In the data rows, 128 means zero.
Here are some numbered points:
tensor([153, 126, 145, 155, 139, 135, 109, 130, 131, 124, 128, 108, 110, 133,  91, 131]) 0
tensor([137, 232,  67, 139, 110,  80, 183, 188,  63, 117,  70, 148, 111,  50,  57, 185]) 1
tensor([142, 120, 142, 112, 101, 144, 123, 131, 150, 142, 113, 142, 128, 165, 139, 159]) 2
tensor([106, 119, 119, 138, 176, 155, 111,  96, 120, 184, 161,  94, 137, 133, 180, 113]) 3
tensor([121, 127, 132, 124, 141, 107, 131, 137, 145,  67, 171, 147, 144, 160, 133, 168]) 4
tensor([136, 191, 110,  98, 118, 131, 108, 217,  91,  94, 145, 131,  83,  97, 155, 129]) 5
tensor([ 80,  35, 121, 129, 233, 148, 192,  10, 204, 155, 255, 122, 200, 173, 245,  84]) 6
tensor([121, 114, 100,  90, 150, 122,  80, 101, 139, 112, 121, 111, 147, 117, 164, 106]) 7
tensor([120, 156, 147, 131,  81,  78, 129, 170, 143, 108, 114, 137, 137,  65,  99, 118]) 8
tensor([180,  46, 230, 136, 131, 170,  81,  58, 181, 172, 117, 125,  92, 207, 109, 102]) 9
tensor([149, 154, 149, 141,  99, 137, 158, 163, 113, 151, 125, 138,  73, 121, 113, 141]) 10
tensor([159,  80, 169, 138, 136, 129, 125,  81, 139, 131, 100, 151, 146, 173, 105, 123]) 11
tensor([ 84, 145,  56,  88,  88, 127, 103, 108, 156,  83, 125, 110, 200, 127, 165, 121]) 12
tensor([ 93, 196,  13,  84,  92, 140, 130, 199, 102,  94, 120, 134, 129,  63, 149, 151]) 13
tensor([115,  94, 102, 103, 141, 133, 146,  98, 146,  85, 133, 131, 191, 120, 118, 132]) 14
tensor([ 82, 175,  74, 109, 137, 169, 110, 212,  93, 133, 155, 129, 178,  86, 158, 135]) 15
tensor([141, 140, 119, 134, 135, 118, 133, 134, 136, 105, 130, 150, 178, 111, 106, 124]) 16
tensor([110, 159, 113, 132, 124, 203, 115, 175, 103, 242, 130, 147, 132, 138, 176, 129]) 17
tensor([121, 151, 128, 102, 158, 102, 130, 134, 166,  58, 179, 145, 167, 164, 151, 175]) 18
tensor([173,  52, 215, 136, 147, 165,  79,  44, 173, 162, 116, 126,  94, 213, 118, 101]) 19
tensor([160, 229, 140, 121,  55, 107, 176, 255,  76,  93, 117, 194,  67,  20, 104, 142]) 20
tensor([125, 123, 161, 118,  86, 137,  98, 139, 140, 110,  94, 121,  89, 137,  84, 157]) 21
Which point above is nearest to each new point by angle? Its number follows each.
tensor([119, 174,  49, 124, 125,  78, 182, 131,  97,  71, 107, 145, 143,  82, 100, 148]) 1
tensor([125,  92, 104, 115, 132, 100, 131,  29, 172,  64, 122, 124, 204, 156,  97, 160]) 14
tensor([108,  94,  97,  90, 113, 134,  99,  75, 173,  84,  98, 154, 248, 140, 123, 156]) 14
tensor([ 91,  93,  97,  79, 152, 171, 116, 100, 165, 112, 156, 135, 222, 152, 135, 184]) 14
tensor([125,  93,  28, 119, 255,  98, 151,   0, 144, 111, 173, 122, 200, 162, 205,  70]) 6
tensor([128,  62, 125, 119, 156, 116, 129,  51, 174,  62, 136, 120, 195, 159, 105, 146]) 14
tensor([103, 123, 137, 161,  68, 122, 135, 139, 141, 134, 106,  99, 118,  88,  53, 105]) 8
tensor([135, 105,  87, 132, 208, 107, 143,  56, 124, 106, 151, 126, 161, 144, 156,  98]) 6
tensor([149, 107, 177, 144, 187, 163,  82, 133, 137, 175, 175, 100, 105, 106, 159,  53]) 3
tensor([ 98,  64,  97, 102, 190, 137, 135,  41, 140, 133, 139, 118, 201, 169, 205,  72]) 6
tensor([137, 114, 194, 160,  81, 105, 156, 128, 151, 101, 146, 122,  94, 157,  68, 181]) 21
tensor([157, 151, 174, 146,  64, 121, 139, 180, 120, 148,  84, 144,  64,  85,  65, 169]) 10
tensor([150, 175, 162, 150,  85, 132, 164, 181, 101, 186, 116, 154,  45, 133, 131, 159]) 10
tensor([121, 105, 103,  93, 164, 120, 107, 105, 120, 104, 113, 119, 145, 103, 149, 109]) 7
tensor([156, 153, 158, 147,  96, 135, 156, 171, 107, 183, 124, 140,  61, 136, 135, 140]) 10
tensor([124, 112,  90,  91, 160, 119,  96, 105, 132, 119, 111, 116, 139, 109, 162, 111]) 7
tensor([123, 118,  98, 107, 147, 128,  81, 124, 141,  92, 124, 115, 163,  91, 146,  91]) 7
tensor([123, 252,  65, 147,  87,  69, 218, 211,  24,  96,  47, 161,  93,  16,  21, 199]) 1
tensor([153, 151, 164, 145,  94, 145, 160, 178, 104, 166, 124, 138,  53, 124, 126, 139]) 10
tensor([131, 100, 123, 118, 150, 116, 125,  56, 175,  69, 135, 124, 192, 167, 112, 149]) 14
tensor([163, 134, 107, 127, 178,  52, 183, 109, 143,  78, 144, 140, 128,  89, 104, 109]) 16
tensor([123, 211,  97,  86, 111, 121, 120, 249, 109,  93, 155, 141,  73,  77, 164, 147]) 5
tensor([144,  48, 107,  93, 200, 177,  69,   6, 208, 105, 175, 139, 229, 255, 191, 130]) 6
tensor([127, 217,  92,  79, 128, 121, 110, 246,  90,  83, 154, 132,  88,  70, 173, 144]) 5
tensor([151, 145, 173, 145,  70, 129, 136, 177, 115, 153,  89, 144,  68,  96,  75, 172]) 10
tensor([ 81, 184,  24, 101, 140, 111, 186, 142,  67, 154, 112, 140, 161,  56, 173, 141]) 13
tensor([133, 205,  98,  91, 123, 123, 113, 229, 102, 102, 152, 127,  81,  82, 163, 134]) 5
tensor([120, 113, 183, 146,  45, 142,  82, 194, 122, 106, 141,  77,  64, 162, 142,  64]) 21
tensor([124, 132, 162, 145,  64, 157, 160, 149, 136, 213, 102, 121,  80, 120, 111, 107]) 10
tensor([136, 139,  92, 113, 169, 147,  67, 150, 132,  89, 161, 109, 151, 106, 158,  71]) 7
tensor([135, 217,  98,  98, 117, 131, 115, 255,  82, 100, 152, 127,  66,  65, 159, 136]) 5
tensor([108, 100,  72, 151, 183, 136, 166,  53, 139, 170, 163, 115, 199, 122, 172,  99]) 6
tensor([126, 127, 115, 136, 110, 138, 129, 143,  80, 202,  96,  99,  52, 135, 179,  87]) 17
tensor([152, 199, 135, 132,  79, 109, 159, 254,  98, 113, 128, 162,  72,  64, 118, 135]) 20
tensor([109,  62, 104, 100, 169, 137, 125,  54, 148, 125, 140, 121, 185, 167, 178,  85]) 6
tensor([115, 197,  27, 121, 140,  86, 160, 165,  87,  16, 156, 110, 153, 111, 159, 143]) 13
tensor([137, 115, 152, 125, 166, 118, 121, 110, 143, 128, 164, 136, 139, 145, 168,  86]) 6
tensor([174, 113, 230, 154,  86, 155, 149, 193, 136, 202, 116, 144,   9, 142, 116, 122]) 10
tensor([140, 146, 108, 141, 139, 116, 131, 122, 129,  99, 130, 157, 188,  99, 110, 125]) 16
tensor([146, 121, 126, 119,  75, 120, 111, 128, 111, 122,  51, 136,  97, 108,  84, 141]) 21
tensor([117, 128, 135, 134,  97, 145, 135, 132, 133, 200, 114, 118,  95, 128, 146, 104]) 17
